Here are some numbered points:
[ -4 -21  18 -44  -1  -8 -11   9   8  57 -25  17 -16  -1 -20   7  29  13   4  -8 -13 -14   0   6] 0
[-11   6 -33  39  17 -39   3  30  25  17  15 -14  41 -42  56 -15  22  -9 -24  28  33  -3  16  23] 1
[  5   4  13 -17  -8  16   8 -14  -5   3  21  12 -21   2  -4  -5  -4   9  11  -3 -12   3 -15  20] 2
[  6  11   9  -7  -9  26  11 -20 -15 -27  23   5 -20  11  -3  -6 -21  -4   9  -7 -14  10 -22  11] 3
[  -1   39  -53  127   25   19   16    7    8 -127    9  -19   71  -33   54  -18  -68   12   -9   36   66    9   56  -82] 4
[  3   7  10 -12 -10  22   9 -17 -11 -18  16   3 -23  14  -6  -2 -16  -3   8  -8 -14   9 -18  12] 5
[ -5  30 -53  66  17 -16  19   7   1 -46  18 -35  32 -19  61 -15 -14 -40 -25  22  32  24   1  19] 6
[ -3 -22  27 -17  -9  -5 -17   8   5   3 -19  10  12   9 -29  14   6  27   6  -3   0 -23  15 -38] 7
[ -4 -22  31 -20  -8  -1 -17   8   8  10 -18  15  11   5 -25   8  10  29   8  -3   0 -25  14 -31] 8
[   2  -13  -56 -127   20  -61   -3    3   -8  127 -102  -19 -116   19  -29   20  118 -108  -13  -55  -79   39  -60  127] 9
[   4   49  -62  127   26   30   26   -4    9 -127   36  -16   58  -47   65  -32  -76   15   -3   35   61   19   46  -58] 10
[  5   7  13 -13  -8  25   8 -16  -3  -1  27  13 -25  -3  -1  -8  -9   6  13   1 -12   5 -19  26] 11
[  7   5  18 -12  -6  25   8 -16   0   2  24  18 -20  -5  -1 -10  -9  14  15   2 -13   0 -13  19] 12
[ -3  38 -59  43  20 -15  26   5   7   0  51 -26  12 -42  72 -26  -2 -36 -19  21  17  31 -12  68] 13
[ -15    4  -54  103   18  -41   -7   26  -13 -113  -69  -59   81   32   14   17  -25  -47  -42    7   53   15   45  -98] 14
[ -1 -18  16 -26  -7  -4 -13   3  -2  11 -22   1   0  15 -27  13   9   6   2 -11  -6 -11   3 -20] 15
[ -2 -19  29 -15  -8   0 -14   7   6   4 -11  14   9   8 -21   9   5  28   8  -3   3 -24  12 -30] 16
[  4  -9   9 -47   1  -3  -4   2  15  85 -14  22 -35 -15 -10  -3  34  11  13  -6 -20 -11  -8  37] 17
[  4  -3  22 -12 -11  16   1  -8  -3  -2  16  14 -12   2  -7  -1  -7  18  10   0  -8  -6  -9   1] 18
[  4   6  16  -8  -8  25   9 -17  -4 -10  28  15 -21  -3   0  -8 -14  10  11  -1 -12   0 -18  18] 19
[ -1  42 -51  61  18  -5  30   2  11 -21  55 -21  16 -44  76 -31 -10 -28 -15  32  23  24  -8  60] 20
Which point above is nearest to each new point, looking only along the 3 directions in which the numbered points spread most? Its number follows each.
[  0 -15  19 -37  -4  -6  -7   4  11  53 -12  16 -19  -6 -16   4  24  16  10  -5 -12 -15   1  12] 0
[-10   9 -39  36  16 -42   4  30  17  16   4 -22  39 -33  50 -10  20 -19 -23  23  29   3  16  23] 1
[ -1 -20  17 -47  -3  -7 -11   7  13  63 -18  16 -17  -3 -20   7  29  14   7  -6 -13 -16   2   9] 0
[  5  11   6 -13  -7  21  10 -17 -15 -19  16   1 -23  14  -9  -2 -15  -7   8  -9 -18  11 -19  13] 5
[  1 -12   1 -70   6 -13  -4   1  11 114 -26  15 -50  -9 -12   3  51 -10   7 -16 -32   0 -17  57] 17
[  0  21 -51 101  32  -9   6  20  28 -23  12 -10  51 -60  53 -19 -16  18 -10  32  49  -2  51 -29] 6
[ -3 -18  21 -29  -7  -9 -13   7   3  25 -25   7  -2  13 -25  13  16  12   3  -7  -5 -16   8 -18] 15
[  -3    4  -62  -66    5  -33    0  -22  -72   -9 -100  -70  -48  107  -51   41   12 -127  -31  -67  -50   69  -49    7] 0
[ -14    8 -102  -18   31  -93   -7   23  -38   26  -54  -92   25   42   11   26   34 -125  -58  -34   -2   62  -19   25] 1
[ -6  16 -43  96  24 -17   4  25  25 -29   3  -9  57 -50  50 -17 -12  13 -16  32  50  -3  45 -32] 6
[-11   1 -28  41  18 -43  -2  35  27  16   5 -16  51 -37  48 -10  25  -7 -21  28  38  -9  23   6] 1
[ -9   5 -38  34  22 -48   0  33  23  27   6 -23  44 -39  47  -9  23 -12 -25  23  31   1  20  16] 1
